Each scene shows the same named points in several views, each turned, perhaps mirrored, and shifted as a whole.
A view may leave some points out, and in a few views one point is out of place. Which views, in the order they come, and which point in each? Write - if none.

-- scene 1 --
panel a:
  tor [17.2 24.4 32.8]
  zogu [-1.1 18.2 56.0]
  Roval [-18.3  33.6  33.5]
  sif [-12.3  21.2   8.9]
  pekos [-19.9  11.8  26.4]
  sekig [-5.0 29.7 25.6]
  met [-24.7  25.2  16.8]
panel b:
  sif [29.3 21.7  6.9]
  bip [ -1.5 -16.1 -26.9]
  Roval [ 3.3 18.0 -1.0]
  met [16.9 27.9  9.4]
  sekig [17.2 11.5 -5.6]
  lep [ 7.6 36.2 12.4]
  tor [ 21.6 -10.7 -13.4]
  zogu [ -4.5 -12.7   2.9]
  pekos [15.2 13.1 17.7]
panel c:
  Roval [-51.4  32.7  36.1]
  pekos [-56.5  36.8  14.6]
  tor [-79.7  53.2  41.9]
  sif [-71.6  23.1  18.2]
  lep [-46.8  15.4  21.5]
  sekig [-66.5  34.5  35.0]
  zogu [-53.3  65.6  34.6]
  bip [-61.4  74.1  52.4]
panel d:
  pekos [-7.1 -6.0  4.3]
  met [ -6.6 -21.9   3.5]
  sif [ -7.5 -19.5  17.9]
  zogu [21.1 14.0 -1.0]
  bip [41.0 17.9  7.4]
  sekig [ 11.2 -14.6  11.8]
  tor [24.9  0.3 25.7]
  lep [ -7.6 -27.7  -8.2]
  Roval [ 11.3 -16.8  -2.5]
panel e:
  bip [-16.0 -32.6 -12.2]
  pekos [ 5.1  9.5 13.9]
  Roval [-15.8   3.2  16.6]
  met [-4.7 20.5 18.1]
  sif [-3.3 25.6  4.7]
  sekig [-12.6   9.4   2.8]
  zogu [ -5.3 -22.0   2.2]
Moved in: panel b
  panel b moved: bip
